Each path below is one point turned by a fixed rotation once a step. After each direction that follows a path, write how fast that rotation turns it, in deg/step (0 if it stays still).
Each turn is a multiple of 5 degrees from 10 to 175, or 0.
Each row of a path follows its step; steps can be skipped.
Path 1:
step 1: [ 12  -1  15   1  -1 -10 -15   3  -3   8 -17 -20  -7  14  -5   3   6   3
   9 -10   4 -15  -5   6 -16   0   9   2   5  -6   3 -14   2 -18 -15  -9
  -5   3   3   1   2   6  -1  12   2   0   1  16   1  -3   3  -1]
step 2: [  8  -4   8  20  -1   3   0  -9   2  12   3  -3   5  -2  -7   3   9  -9
  -5  -2   2  -7 -10  -6   0  22  -5  13   9 -10  -3  -5  -6   6   9  14
 -16   4 -14  -9  -3  -1 -15  -1 -10   8  -3  14  -1  -4  -8 -17]
step 3: [-15   5   6   9   0  -9 -12   2 -11   1  -4   8  11   4   5   0  18  -7
   4  -9  -3   3   0 -14   0   1   2   2  10 -12   3   1   6   2   7  20
  -6  -7  11  10   2   4   4  -6  -7  11  12 -23  -6 -10 -11   7]
step 4: [ -6 -10  15  -9   7  11   2  15   0   0   9   8  16   1  11  -7  16   7
   4   6  17   5 -12  10   2  -7  15   2   7  -3  -4  -2   0 -14   9  -9
 -11  12   0  -4   5   5   6 -17  -8  -9  -6  -6  -6   4   1  10]
step 5: [ -6 -10  -5   6   7  -3   0 -10  11 -18  -1 -10  -2   5  19  13  -2   8
  -5  -7   2  -2  10  13   9  -7  -1  22 -11  -3   5 -10  12   3   4 -11
  -1   4 -15   5   1  -2 -13 -12  -8  -5  -8 -11  -3  -2   2   0]
step 6: [  9  13  -4 -16 -12 -12   5   0   4  -8   3   7 -16   6   6  15   6   4
   6  -5   2  -9  -5  -8 -11  -2   8  -7   6  -1  16   1   4   4  -3   1
  21   4 -19  -5 -10   8  -1  -4 -22  -4   1  -5   4  -5  -1  -8]
step 8: [  2   0   9  19 -15   4   1  -4  -6   7   6 -18  12   4  -6 -12 -11  10
   8   5   8  -3  12 -12  -7  14 -12  -3   9  -8   8   2  -5   2   8  -3
  -7   1 -17  16   4   3  -8  -3  -6   2  -3   8 -11  -4 -14   4]
step 9: [-15  12  10   9  11   2   8   4   5  -6 -12  17   8  -1 -11   3  11  -2
   0  -8  16   6  14  -7   7   2   6  -6  15  -8  13 -14   2  -5  -3   2
   4  -5   0   6  12  10  -2   3   1  23   3   1  -7  -9  -3  -1]
step 10: [ -5   2   6   2   9 -18   0  -3   7  -5   4  10  11   1  14  -2   3  -1
  12  11  20   4  -8   4   0  -1  16  -6  -2   4 -10   6   9   5  22   4
  -5   4   3 -12  16   2  -8  -4   9   5 -21   0  10  -4  -4   0]
[-3  0  3  3 -4  2  0  1  6 -1  1  1 -4 -2  0 -2 -1  2  0  0 -2 -2  3  0
  1  0 -5  5  1  1  0  0 -3  5  1 -2 -2  0 -2 -1 -2  0  0  3  0  0  0 -4
 -2 -4 -2 -3] | 120
Path 2:
step 0: [  5  -8  12  10   1  -5 -11  -7  -7   6 -13 -11   3 -13  -5   0   3  -3
  -3   3   1   6  -5   2   0  -6  -3 -16  -3 -12   7  11  12  -4  11  -9
   9   6 -26   2 -10  -7   9   1  -9   0   2  15   1  15   8  -5]
step 1: [ 12 -10   2  15  12   0 -12  12   8   2 -12  -9  -1 -10  -7   8  -1  13
   0   7  11  -3   0  -9  13   1  -5  -8  -4  -5   2  20   5   8  16   8
   4   4  -9  -7  -2   2   4   7  -1 -16   8   8   7  11  -6   0]
step 2: [ -4  -1   8  11 -10  -8 -19   4  10   2 -15  -7   4 -16  -6   0  -2   4
   5   6  -8   5   2   7   8   2  -8 -12 -12  -4  -4   1  -4  -7  19   2
  -5  10 -10   1   6  13   2   5 -12 -16   6   2  -7   5 -14  11]
step 3: [  4  -3  18   3   5  -1 -27   3   8 -11  -4  -9  -2  -3  -3   7  -7   5
  -3  -7  -3  -1   3  -6  11  14   0   2 -11   9  -8   9 -16   0   7  -4
  -8   2  -6  -4   9   4   8   8  -6  -4 -12   5 -10  20  -7   5]
step 4: [  9 -10  14  13 -10  -7 -12   4   1  -2   4  -7   4   0   9   6   3   2
  12  -8   3  12   3  -5   9   9  -3   9  -9   8  10   6  -5 -15  17  -3
  -2   9 -10  11 -10   9   2  -1 -14   1  -8  -2 -12  15  10   5]
step 5: [  8 -11  20  16   8  -1 -10  -2   4   2  -5  -3   6  -3   2  10 -16   3
 -11   0   5  -5  13  -3  -4   5   1 -13   4  -1  16   9  -4 -11   6   3
  -1  -2 -17   5 -15   2   2   2 -11   3 -12   1 -10  12   7 -10]
step 7: [  3 -11  11  -4   8  -8  -3   4   4   2  -8 -13   0 -15 -13  12  -5  11
 -17   2   6   2  11  -1   2   4 -16  -5  -8 -14  -9  16   1  -5  12   2
   4   6  -8  -1  -4   8  -2  10 -12 -10  16   2  -9   3  -5  -2]
step 8: [ -2   0  12   9   4  -6 -19  -3  -6   1   1  -3  -1 -19   0   5   4   4
   0   1 -10   7 -11  -4   5   8 -18 -10  -8  -4  -5  13  -8  -9  20 -13
   2   9  -5  -9  -1  -3  -4  12  -4  -6   0  15  -2   9 -16   4]
step 9: [  2  -2   8   8 -12   2 -13   3  -2 -13   1  -7  -1 -11   7   6  -5  -2
  -6   4   7  -3   3 -24  11  11   3   4  -9  -5  -1  12  -7  -8  21   7
   0   6  -7   3   5   4   2  11  -6  -9   2   8  -1  23   1   6]
[-2  1  3  0  2  0 -1 -4 -3  0  2  0 -1  1 -4 -3  0 -1 -1  0  0 -1 -3  0
  1 -1  4 -4 -1 -2 -1 -2  0  1  1 -1  0 -2  2 -5  4  0  1  2  2  2 -6  4
  1  5  4  0] | 130
[ 0  1  1 -2  0 -4 -1 -2  1  2  3 -1  2  4  1 -2 -1  5 -2  3  0 -2 -1  2
 -1  0  4  1  0  6  2  1 -2  0 -2 -1  3  0 -3  2 -4  2 -2  1 -3  2 -1 -1
 -1 -2  6 -2] | 55
[ 3  0 -1  3  0 -1 -3  3 -4 -1  0 -3 -1  0 -1 -3  4 -2  0 -2  0 -4  1 -2
  2  1  0  2  2  4 -5  2 -1  1 -1  2  4 -4 -2 -1  1 -5  0 -2 -2  3 -1  1
  3 -1 -1  2] | 135
[ 0  1 -2 -1  3 -4 -1  2 -3 -2 -3 -1 -3 -1 -5  1 -2  3 -3  1 -1  0 -5  2
 -1 -2  0  1  3  0  3  0 -2  0  3  1  1  6 -2 -4  3  1 -2 -1 -1 -1  3 -2
  4 -2 -2  1] | 60
